In the rows, zero is written as 128.
Named turns come first, each shown by rows before and after it. Which turns, in which order, take the first row of each pair that follows to the second? Write the first one first, as in the answered first pair.
Z_8 (before -> after):
[191 134 139 109 137 115 160 136 140] -> [135 132 150 119 131 164 122 106  71]
[126 137 167 132 133 149 106  81  90] -> [ 79 145 103 140 158 129  94 121 138]
[105 113  84 128 120 149 125 141 116] -> [156 112 101 128 118 127 155 151 153]
[126 108 167 104 121 131 119 125 104] -> [ 79 110 133 115 129 122 106 137 125]
Z_415 (before -> after):
[126 150 176 101 141 125 140 114 135] -> [127 132 131  98 132 113 154 146 159]
[ 98 105 141 123  98 150 110 126  55] -> [110  82 109 122  84 144 140 161  77]
[107 148 149 132 137 138  91 102 107] -> [157 110 130 120 101 131 147 138 124]
[115  99 107 139 121 147 141 169  96] -> [101 120 125 141 139 152 113 140  78]
Z_306 (before -> after):
[172  87 142 105 106 131 170 154 121] -> [145  80 141 105  96 146 158 147  88]
[ 85 137 123 130 125 132 102 133 115] -> [ 96 146 120 128 135 113 104 135 133]
[154 168 148 134 158 101 107 108 161] -> [177 153 156 129 137 101 131 108 152]
Pairs:
Between the rows of a pair lie 2 to 3 turns.
[146 149 119  97 134 128 140  53  92] -> [148 165 113  98 161 104 140  65 132] => Z_8, Z_8, Z_415
[103 145 154 116 151 149  83  91 104] -> [146  84 132 106  82 159 146 139 103] => Z_415, Z_306
[168 148 115 120 162  59 138 134 210] -> [ 60 167 110 136 180 110  58  98 143] => Z_8, Z_8, Z_306
[117 106 151 132 102 170 128 128  82] -> [123 148 118 123 153 105 130 162 180] => Z_306, Z_306, Z_8
[ 56 115  74 131  96 162 125 152 114] -> [102  84  91 125  61 165 165 163 113] => Z_415, Z_415
[191 111 217 152 134 117 148 114 110] -> [110  64 144 143  87 170 144 164  61] => Z_8, Z_415, Z_306
[181 139 172 129 120 122 123 101 123] -> [139  96 129 134  80 158 126 133  90] => Z_8, Z_415, Z_306
[ 61 119  73 128 123 149 110 150 114] -> [ 64 156 110 137 164 124  87 112 137] => Z_8, Z_306, Z_415
[123  91 128 121  80 181 141 124  84] -> [194 105 131 113  97 129 178 138 148] => Z_306, Z_8, Z_8
[132 158 159 138 170 105 114 101 162] -> [122 148 121 135 172  96 117 132 182] => Z_415, Z_415
[115 165 170 132 168 118  98  81 123] -> [191 108 169 114 102 138 158 111 102] => Z_8, Z_415, Z_306
[167  95 130 113  90 159 187 156 106] -> [156 134 117 115 147 103 172 171 182] => Z_415, Z_8
[ 60 137 154 135 140 187  80  88  32] -> [145 194 210 137 205 107  89  66 123] => Z_8, Z_306, Z_415
[203 113 140 111 109 107 179 145 161] -> [189 155 168 121 158  92 147  99 171] => Z_415, Z_8
[171  95 106 123 112 124 179 180 154] -> [ 61 134  89 145 165 153  90 136 117] => Z_306, Z_415
[ 64 172 126 146 183 123  95 137 137] -> [128 138 194 140 142 154 121 100  65] => Z_8, Z_306, Z_8
[135  73  90 134  73 166 148 152  70] -> [ 93  98  99 138  95 179 113 123  48] => Z_306, Z_415
[150 131 106 100 137  91 142 182 158] -> [165  99 119  99  99 122 155 178 119] => Z_306, Z_306
[104 172 147 140 162 132  94  92 116] -> [129 111 137 125  85 167 147 129  74] => Z_415, Z_306, Z_306
[124 171 144 141 185 108  69  77 130] -> [125 164 104 137 186  77  95 125 186] => Z_306, Z_415, Z_415
[195 115 146 124 105  98 157 147 153] -> [147  95 143 126  73 151 138 130  82] => Z_306, Z_306
[110 106  74 131 104 131 112 141  84] -> [137 158  97 145 160  80  98 125 145] => Z_8, Z_415, Z_8
[137 157 191 150 147 107 123  86 126] -> [150 152 188 144 160  90 134  95 142] => Z_8, Z_8, Z_8
[125 143 152 131 115 159 113 108 102] -> [130 133 100 129 112 135 144 161 152] => Z_8, Z_415, Z_415
[ 77 137  94 129 164 110 121 132 154] -> [141 117 108 119 155  93 157 151 182] => Z_306, Z_306
[158 100  92 114  93 126 173 156 101] -> [142 174 146 126 175  90 113  90 124] => Z_415, Z_8, Z_415
[104 172 137 141 192 113 107 131 108] -> [139 122 160 126 129 148 147 139  60] => Z_415, Z_306, Z_306
[103 135 116 145 129 108 115 147 208] -> [ 99 120 168 150 111 171  93  89 108] => Z_8, Z_8
[185 156 175 126 144 108 125 104 153] -> [ 66 149  98 137 146 132  73 136 135] => Z_8, Z_415, Z_415
[171 131 166 120 116 114 142 103 126] -> [132 126 162 121 109 142 120 102  94] => Z_306, Z_306
[ 91 124 102 125 116 169 109 117 102] -> [166 147 133 120 139 102 143 120 172] => Z_306, Z_306, Z_8
[ 52 124 130 136 143 152  87 109  84] -> [107  83 144 131  87 167 137 122  63] => Z_415, Z_306
[152 160 181 152 174 100 104 116 183] -> [203 106 189 135 108 128 157 136 142] => Z_8, Z_8, Z_415
[ 74 136  78 113 138 113 137 174 177] -> [ 86 163 102 125 170 102 117 151 178] => Z_8, Z_415
[ 67 124 109 152 160 147  88 148  97] -> [166 125 191 147 154 138 119 102  95] => Z_306, Z_8, Z_8
[147 113 153 123 104 129 112 113  74] -> [169 113 118 122 111  87 145 156 146] => Z_8, Z_8, Z_306
[176 114 140 129 157  99 167 130 152] -> [107  90 133 132 132 167 124 110  61] => Z_306, Z_8
[170  76 137 112  92 111 179 145 126] -> [164 127 132 119 157  65 158 139 191] => Z_415, Z_8
[121 136 102 131 151 100 159 151 189] -> [162 106 127 129 100 121 196 150 153] => Z_306, Z_306
[108 116  83 135 133 108 129 162 177] -> [ 88 118 140 141 126 148  95 100  86] => Z_8, Z_8, Z_306
